(in the rows, 128 means zero)
Each path below is one point turned by a fixed rotation once a step. After each direction that follows a path, write how fast that rotation turns it, in deg/step (0 if it stays still).
Each turn is a multiple of 5 degrees from 10 to 175, or 0.
Each row of a path follows its step; steps can be skipped.
path 1
step 1: [125 120 118 137 117 124 130 131 136 136 120 113 141 140 135 120 130 132
 132 129 129 125 128 115 135 134 120 131 139 130 120 128 127 131 135 126
 129 125 120 121 135 120 128 130 136 130 126 123 133 125 134 126 130 135
 139 133 121 127 130 137 133 121 119 135 137 131 114 133 128 137 127 123
 137]
step 2: [124 127 131 134 114 126 119 118 123 122 126 128 143 131 133 126 137 124
 131 132 123 121 120 122 133 120 135 108 123 132 129 128 134 130 130 122
 131 123 123 118 127 133 117 134 128 120 126 133 142 126 125 121 124 137
 126 132 124 132 123 133 118 119 127 135 129 130 145 137 125 129 128 137
 122]
step 5: [132 121 120 140 130 119 129 121 129 127 129 126 133 124 144 117 132 122
 132 127 136 119 136 148 132 131 127 117 125 140 136 130 131 128 136 121
 128 125 124 127 137 132 130 139 125 119 137 128 121 131 126 123 122 140
 123 121 138 125 128 128 139 141 125 124 120 127 127 131 134 131 127 137
 124]
step 9: [119 128 120 132 117 151 121 134 134 131 132 121 137 131 136 120 126 124
 122 136 128 126 123 123 127 136 135 127 132 132 131 140 131 131 128 136
 123 128 130 120 125 134 123 136 130 139 132 136 123 126 116 124 132 131
 142 125 129 125 129 126 119 118 131 120 130 128 133 128 130 122 138 143
 121]
step 12: [135 130 136 128 131 131 123 136 128 128 126 128 136 119 135 119 128 122
 122 114 130 129 138 134 131 133 118 113 119 130 133 141 126 133 132 126
 126 137 137 123 137 137 125 132 120 136 134 130 127 128 131 132 129 127
 136 138 141 135 138 138 133 123 120 135 133 125 140 119 129 135 132 133
 121]
step 16: [124 126 116 131 125 131 129 133 134 137 123 120 115 125 125 124 125 139
 133 150 128 132 128 129 124 128 122 131 120 124 126 131 121 126 136 128
 126 119 129 123 138 126 132 125 119 136 135 139 117 125 129 133 129 112
 135 129 140 127 127 120 118 120 126 123 131 136 127 119 132 129 129 138
 137]
step 17: [123 144 127 117 123 122 140 122 137 118 129 117 127 122 124 127 131 130
 120 132 131 122 141 126 130 127 125 114 123 142 133 133 129 127 134 126
 132 130 133 118 123 127 120 122 125 137 132 134 125 127 123 122 118 122
 137 131 127 120 130 141 128 130 140 130 113 123 123 122 132 136 131 135
 131]
Speeds:
[126 128 128 130 126 128 129 128 128 126 127 125 128 129 127 128 128 127
 129 127 128 131 130 128 131 129 130 127 127 126 130 127 125 129 128 126
 128 127 126 129 125 126 128 128 129 129 127 132 129 125 126 128 130 126
 127 129 127 125 125 127 125 129 126 126 130 127 129 128 127 128 130 129
 128] -> 55
[129 130 129 130 128 128 126 127 126 129 130 128 127 125 131 131 130 129
 126 126 129 126 128 129 127 131 128 128 128 129 129 131 127 127 126 128
 130 129 128 129 124 127 128 128 126 129 129 129 127 125 126 126 127 129
 130 128 127 128 130 126 129 128 130 131 127 128 131 130 127 127 129 128
 127] -> 120
[130 129 132 131 129 125 129 130 130 129 131 131 127 127 129 129 128 128
 127 127 125 129 127 129 129 127 125 131 128 127 129 126 129 129 129 128
 129 128 127 126 128 130 131 127 129 129 127 129 127 130 127 127 129 131
 128 126 129 129 126 128 128 132 129 128 130 127 129 127 128 128 129 131
 129] -> 45
path 2
step 4: [113 133 118 125 116 135 113 130 136 122 129 127 132 132 120 124 122 114
 124 124 125 131 131 138 118 136 123 134 123 116 125 120 120 128 126 120
 120 124 132 124 133 141 123 134 134 130 120 123 122 118 124 117 121 138
 134 128 128 122 123 126 132 129 132 125 128 128 138 131 132 125 133 122
 128]
step 8: [135 150 134 118 131 130 118 121 136 133 129 118 130 139 126 138 127 137
 124 128 122 132 125 132 122 124 125 129 128 128 133 129 132 123 127 127
 127 113 129 138 129 122 122 117 126 126 127 127 141 126 135 130 130 124
 135 132 127 125 115 126 129 126 114 137 130 122 132 121 139 119 129 126
 135]
step 9: [125 118 128 120 125 130 127 118 129 126 128 123 130 125 129 125 126 130
 128 127 134 124 123 124 134 130 128 128 110 125 122 121 130 128 125 132
 128 130 135 131 132 132 113 118 135 138 133 138 117 123 136 120 140 121
 124 119 121 124 126 139 133 116 128 129 115 120 126 137 127 127 130 142
 137]
step 11: [126 131 118 125 122 132 125 123 133 127 121 136 132 126 129 136 114 129
 122 133 128 131 131 136 125 134 124 137 127 128 132 130 131 129 141 136
 138 117 127 129 121 129 128 130 125 135 124 111 130 134 132 121 125 126
 128 134 120 139 127 124 145 116 135 118 120 134 124 121 133 143 127 128
 128]
step 14: [126 131 126 117 123 117 137 121 122 136 126 130 117 132 129 119 127 125
 118 125 127 125 147 141 131 125 134 124 134 127 125 130 132 120 125 122
 127 129 119 134 132 146 123 125 126 130 127 122 132 122 132 127 120 118
 131 134 127 129 118 132 126 124 119 130 124 131 115 132 130 127 137 139
 120]
step 18: [127 139 126 134 117 120 134 139 120 130 127 124 134 113 131 136 117 144
 135 120 129 113 129 139 120 132 125 127 119 131 130 132 127 127 129 131
 135 123 124 120 121 128 124 126 122 129 131 127 135 129 121 122 124 129
 133 141 115 135 136 134 129 135 123 129 133 122 125 136 124 125 134 130
 137]
step 21: [135 140 122 133 126 125 121 131 116 120 130 130 118 126 136 124 129 134
 127 128 123 123 125 136 134 136 130 135 130 116 128 131 129 117 117 118
 137 127 119 127 138 137 122 125 126 140 122 126 118 134 124 133 130 136
 127 124 135 130 124 139 135 127 149 131 129 130 129 135 131 129 124 128
 123]
Speeds:
[128 126 129 128 127 129 129 129 130 125 130 128 128 129 130 129 130 126
 127 130 128 127 129 129 128 132 126 128 130 129 129 128 126 126 125 128
 129 128 128 131 128 125 128 128 130 127 129 126 126 132 128 129 126 128
 129 127 128 128 129 130 131 127 131 128 129 128 126 127 127 131 128 128
 127] -> 70
[127 130 128 128 128 126 129 131 127 126 127 127 130 128 128 127 128 126
 124 129 125 128 127 129 128 130 128 127 130 127 131 126 127 127 128 128
 127 126 129 126 127 132 130 127 130 130 127 127 129 127 130 128 127 126
 126 130 132 130 128 126 128 125 128 126 129 129 126 129 128 126 129 126
 128] -> 110
[126 126 128 131 126 129 128 127 128 130 128 127 127 128 129 129 129 128
 129 129 127 126 128 130 129 130 130 127 126 127 127 129 129 127 128 127
 130 132 124 128 129 128 127 128 127 131 129 127 128 130 127 130 128 126
 125 130 129 129 125 126 125 128 129 128 128 130 128 128 124 126 126 128
 125] -> 100
[127 128 131 128 128 128 129 127 130 131 128 126 126 130 131 129 128 129
 127 129 130 127 125 127 127 129 125 125 130 127 129 126 129 127 127 129
 126 130 128 128 129 128 129 128 127 129 127 129 128 126 127 127 130 129
 129 132 126 127 130 125 128 127 126 131 129 126 126 129 128 128 128 130
 129] -> 40
[128 127 126 130 130 128 128 127 124 127 127 127 128 128 129 128 129 128
 127 129 129 129 129 129 131 131 127 128 127 126 128 128 130 130 130 130
 126 128 126 128 129 127 128 130 128 128 128 126 128 128 128 125 131 131
 127 127 128 125 128 125 132 128 130 125 130 127 128 128 130 127 128 127
 127] -> 65
[129 128 129 127 129 128 127 130 128 130 128 126 130 129 129 130 130 129
 129 126 127 132 128 127 127 128 128 129 129 127 127 128 128 127 126 126
 126 130 128 129 130 125 131 127 129 130 125 128 130 126 129 128 129 128
 128 129 128 130 127 130 130 129 130 129 129 130 130 123 127 126 128 126
 126] -> 160
